In the data rows, 128 means zero.
Here is a table of points, one per row:
tensor([149, 034, 056, 144, 088, 119, 219, 077, 230, 212, 139, 065, 072, 150, 231, 186, 141, 100, 062, 158, 143, 190, 116, 046, 000, 144, 139, 125, 074, 154, 147, 138])
tensor([092, 171, 115, 069, 114, 110, 195, 077, 070, 117, 109, 084, 120, 101, 151, 162, 128, 137, 081, 058, 164, 118, 112, 112, 127, 062, 042, 088, 158, 123, 062, 107])
tensor([085, 124, 142, 173, 081, 163, 187, 191, 130, 215, 153, 113, 136, 224, 135, 106, 121, 079, 135, 103, 120, 173, 201, 179, 177, 000, 125, 133, 065, 106, 159, 160])
tensor([148, 104, 094, 110, 181, 138, 116, 124, 181, 109, 167, 162, 170, 202, 167, 128, 141, 139, 201, 090, 048, 069, 130, 131, 142, 120, 164, 059, 106, 120, 149, 176])
tensor([062, 129, 124, 097, 130, 128, 141, 136, 121, 098, 155, 066, 119, 177, 193, 105, 124, 097, 154, 135, 134, 147, 075, 132, 168, 165, 114, 084, 139, 070, 175, 171])
tensor([158, 178, 187, 096, 112, 111, 137, 147, 118, 100, 096, 118, 125, 068, 096, 130, 179, 108, 168, 216, 096, 168, 112, 080, 097, 081, 142, 081, 078, 099, 140, 144])
tensor([104, 181, 136, 129, 134, 084, 161, 111, 187, 054, 109, 090, 102, 160, 038, 175, 146, 076, 167, 084, 174, 201, 206, 234, 068, 134, 162, 181, 165, 109, 113, 125])
tensor([131, 068, 208, 117, 104, 121, 073, 129, 095, 092, 074, 074, 124, 178, 107, 181, 106, 116, 192, 131, 117, 125, 084, 096, 127, 102, 117, 156, 128, 191, 158, 089])
tensor([144, 173, 109, 185, 146, 096, 202, 198, 161, 144, 125, 127, 186, 107, 060, 160, 076, 092, 176, 055, 058, 103, 108, 083, 105, 150, 145, 107, 170, 159, 054, 096])
tensor([151, 146, 092, 132, 101, 134, 065, 171, 182, 168, 158, 142, 081, 124, 145, 063, 155, 088, 134, 107, 147, 066, 175, 147, 099, 172, 107, 117, 138, 214, 111, 072])
tensor([157, 166, 135, 185, 119, 145, 147, 126, 129, 171, 157, 082, 064, 156, 084, 169, 181, 149, 111, 212, 051, 083, 178, 108, 187, 169, 199, 143, 147, 099, 085, 119])
tensor([052, 115, 067, 142, 130, 175, 107, 120, 106, 147, 133, 168, 117, 072, 082, 117, 144, 046, 119, 159, 208, 119, 102, 151, 172, 100, 132, 144, 140, 145, 122, 146])
tensor([087, 111, 179, 091, 171, 152, 038, 138, 157, 086, 171, 064, 064, 132, 131, 139, 130, 219, 091, 128, 190, 109, 159, 072, 105, 097, 127, 084, 208, 101, 166, 146])
tensor([180, 105, 089, 125, 095, 139, 199, 148, 166, 107, 087, 132, 171, 123, 124, 096, 184, 130, 113, 126, 123, 093, 110, 146, 142, 104, 138, 138, 200, 120, 137, 033])
tensor([176, 148, 132, 076, 115, 142, 093, 170, 107, 179, 105, 110, 129, 097, 128, 106, 112, 219, 061, 080, 114, 201, 107, 121, 183, 112, 149, 052, 090, 160, 146, 110])
tensor([135, 070, 064, 094, 139, 097, 070, 137, 021, 202, 108, 071, 127, 088, 051, 096, 143, 144, 167, 119, 194, 112, 138, 114, 134, 166, 187, 117, 143, 116, 089, 175])
tensor([147, 104, 149, 069, 185, 152, 126, 151, 182, 102, 062, 094, 147, 117, 072, 096, 084, 125, 070, 153, 096, 086, 065, 151, 143, 129, 119, 169, 098, 175, 152, 152])
tensor([111, 135, 158, 174, 090, 068, 107, 123, 088, 135, 132, 240, 158, 215, 152, 099, 117, 184, 116, 215, 200, 152, 146, 103, 126, 117, 135, 100, 166, 222, 095, 167])
tensor([138, 154, 133, 144, 135, 136, 127, 169, 126, 074, 150, 135, 128, 137, 180, 157, 123, 127, 112, 169, 151, 130, 097, 126, 146, 156, 113, 112, 141, 126, 032, 121])
tensor([150, 145, 095, 181, 131, 108, 113, 104, 114, 086, 112, 117, 107, 089, 235, 149, 035, 123, 162, 129, 128, 085, 175, 171, 134, 061, 189, 187, 100, 130, 099, 105])
tensor([120, 136, 124, 173, 120, 094, 073, 092, 103, 191, 111, 141, 107, 172, 090, 096, 151, 135, 122, 181, 187, 125, 097, 167, 165, 124, 085, 121, 118, 128, 223, 064])
tensor([092, 126, 157, 100, 118, 104, 149, 145, 121, 063, 109, 125, 212, 153, 084, 087, 125, 132, 029, 127, 142, 068, 175, 095, 109, 156, 158, 059, 079, 110, 156, 154])
tensor([037, 186, 036, 142, 113, 144, 083, 146, 182, 087, 108, 079, 218, 110, 069, 154, 157, 114, 129, 168, 124, 137, 075, 136, 095, 101, 121, 201, 110, 158, 131, 103])
tensor([117, 096, 156, 213, 180, 101, 122, 199, 129, 092, 068, 183, 133, 145, 200, 081, 160, 141, 087, 133, 122, 149, 165, 157, 122, 212, 125, 168, 095, 086, 093, 106])
tensor([141, 094, 194, 056, 160, 171, 111, 104, 103, 155, 222, 100, 185, 152, 138, 177, 185, 153, 137, 107, 070, 126, 227, 130, 138, 167, 104, 111, 054, 168, 085, 076])
tensor([158, 115, 077, 109, 199, 066, 130, 162, 099, 109, 112, 184, 129, 054, 139, 154, 154, 111, 121, 157, 123, 152, 160, 103, 103, 087, 068, 166, 159, 203, 182, 181])
tensor([212, 072, 083, 091, 160, 125, 133, 120, 152, 132, 160, 130, 163, 114, 052, 173, 045, 175, 096, 202, 190, 147, 175, 145, 168, 138, 113, 160, 144, 043, 137, 123])
tensor([128, 105, 127, 255, 117, 125, 088, 032, 133, 093, 132, 127, 108, 089, 089, 205, 123, 082, 107, 053, 128, 140, 134, 128, 193, 136, 156, 046, 079, 176, 131, 105])
tensor([117, 134, 086, 110, 179, 181, 153, 082, 059, 059, 133, 151, 064, 160, 111, 107, 071, 147, 132, 138, 054, 163, 163, 123, 077, 125, 115, 120, 138, 092, 168, 059])
tensor([148, 186, 149, 109, 088, 178, 127, 139, 132, 164, 041, 194, 138, 091, 173, 128, 074, 071, 175, 114, 131, 116, 138, 111, 103, 153, 112, 122, 099, 122, 161, 103])
tensor([139, 138, 139, 089, 096, 064, 065, 116, 104, 222, 121, 159, 163, 164, 089, 188, 102, 099, 063, 087, 000, 155, 109, 169, 124, 186, 112, 135, 162, 149, 143, 151])
tensor([192, 139, 103, 162, 088, 133, 125, 151, 068, 102, 168, 125, 083, 119, 129, 088, 132, 069, 102, 106, 140, 047, 091, 198, 040, 132, 158, 140, 175, 107, 138, 175])
tensor([147, 096, 133, 223, 092, 144, 107, 154, 127, 082, 206, 138, 093, 038, 076, 108, 093, 189, 129, 052, 137, 160, 125, 095, 107, 078, 066, 211, 073, 148, 180, 151])
tensor([132, 121, 165, 125, 119, 222, 148, 121, 154, 171, 056, 234, 103, 156, 067, 181, 099, 113, 121, 104, 142, 116, 041, 153, 125, 093, 123, 111, 089, 081, 091, 115])
tensor([070, 078, 104, 104, 144, 088, 087, 188, 146, 108, 147, 188, 150, 098, 247, 183, 203, 196, 139, 164, 111, 100, 114, 121, 109, 124, 084, 090, 157, 015, 065, 084])
tensor([092, 168, 122, 105, 110, 074, 173, 073, 179, 134, 139, 146, 101, 078, 143, 126, 134, 146, 166, 161, 080, 052, 159, 140, 140, 131, 091, 187, 110, 100, 140, 162])
tensor([119, 189, 088, 052, 093, 118, 159, 144, 140, 099, 172, 129, 107, 168, 151, 129, 170, 163, 193, 117, 172, 129, 104, 120, 173, 199, 192, 153, 077, 092, 154, 130])
tensor([184, 181, 127, 118, 200, 143, 218, 142, 083, 124, 108, 097, 114, 157, 188, 141, 154, 147, 149, 121, 165, 100, 071, 151, 158, 139, 070, 126, 101, 140, 120, 197])
tensor([122, 164, 190, 131, 209, 055, 131, 089, 128, 151, 174, 178, 098, 130, 105, 034, 117, 101, 133, 115, 125, 147, 093, 094, 103, 108, 140, 166, 096, 112, 092, 080])
tensor([194, 110, 117, 134, 101, 122, 081, 030, 156, 118, 092, 082, 158, 116, 142, 042, 157, 184, 183, 132, 086, 169, 118, 189, 119, 152, 108, 078, 140, 127, 071, 195])
tensor([058, 090, 223, 098, 100, 159, 182, 158, 142, 143, 163, 141, 129, 056, 129, 134, 084, 130, 129, 158, 135, 147, 115, 174, 128, 176, 143, 048, 189, 182, 143, 107])
tensor([117, 124, 153, 167, 174, 185, 118, 040, 078, 247, 121, 130, 181, 106, 166, 141, 127, 196, 133, 129, 154, 121, 083, 111, 101, 160, 172, 162, 170, 141, 164, 131])
tensor([162, 113, 194, 120, 080, 171, 089, 127, 120, 111, 189, 096, 199, 164, 158, 062, 104, 009, 115, 112, 122, 188, 145, 030, 163, 101, 119, 141, 200, 035, 164, 161])
tensor([077, 107, 121, 106, 091, 152, 158, 132, 123, 076, 077, 125, 048, 125, 138, 095, 141, 130, 146, 067, 138, 148, 161, 087, 196, 116, 155, 236, 162, 178, 109, 167])
Along one direction, these points spread out more than along any other. Take the direction at right angles to it along which they spread out most. Go by this last direction. How far along it is each point below, from 0 to 99? 50 is the average, and the first point above lies past it. One standard deviation of the points above along it is 16.
tensor([132, 121, 165, 125, 119, 222, 148, 121, 154, 171, 056, 234, 103, 156, 067, 181, 099, 113, 121, 104, 142, 116, 041, 153, 125, 093, 123, 111, 089, 081, 091, 115]) 38
tensor([150, 145, 095, 181, 131, 108, 113, 104, 114, 086, 112, 117, 107, 089, 235, 149, 035, 123, 162, 129, 128, 085, 175, 171, 134, 061, 189, 187, 100, 130, 099, 105]) 76
tensor([141, 094, 194, 056, 160, 171, 111, 104, 103, 155, 222, 100, 185, 152, 138, 177, 185, 153, 137, 107, 070, 126, 227, 130, 138, 167, 104, 111, 054, 168, 085, 076]) 36
tensor([037, 186, 036, 142, 113, 144, 083, 146, 182, 087, 108, 079, 218, 110, 069, 154, 157, 114, 129, 168, 124, 137, 075, 136, 095, 101, 121, 201, 110, 158, 131, 103]) 61
tensor([149, 034, 056, 144, 088, 119, 219, 077, 230, 212, 139, 065, 072, 150, 231, 186, 141, 100, 062, 158, 143, 190, 116, 046, 000, 144, 139, 125, 074, 154, 147, 138]) 65
tensor([158, 178, 187, 096, 112, 111, 137, 147, 118, 100, 096, 118, 125, 068, 096, 130, 179, 108, 168, 216, 096, 168, 112, 080, 097, 081, 142, 081, 078, 099, 140, 144]) 50
tensor([117, 134, 086, 110, 179, 181, 153, 082, 059, 059, 133, 151, 064, 160, 111, 107, 071, 147, 132, 138, 054, 163, 163, 123, 077, 125, 115, 120, 138, 092, 168, 059]) 55
tensor([120, 136, 124, 173, 120, 094, 073, 092, 103, 191, 111, 141, 107, 172, 090, 096, 151, 135, 122, 181, 187, 125, 097, 167, 165, 124, 085, 121, 118, 128, 223, 064]) 27
tensor([192, 139, 103, 162, 088, 133, 125, 151, 068, 102, 168, 125, 083, 119, 129, 088, 132, 069, 102, 106, 140, 047, 091, 198, 040, 132, 158, 140, 175, 107, 138, 175]) 60
tensor([058, 090, 223, 098, 100, 159, 182, 158, 142, 143, 163, 141, 129, 056, 129, 134, 084, 130, 129, 158, 135, 147, 115, 174, 128, 176, 143, 048, 189, 182, 143, 107]) 35
tensor([111, 135, 158, 174, 090, 068, 107, 123, 088, 135, 132, 240, 158, 215, 152, 099, 117, 184, 116, 215, 200, 152, 146, 103, 126, 117, 135, 100, 166, 222, 095, 167]) 39
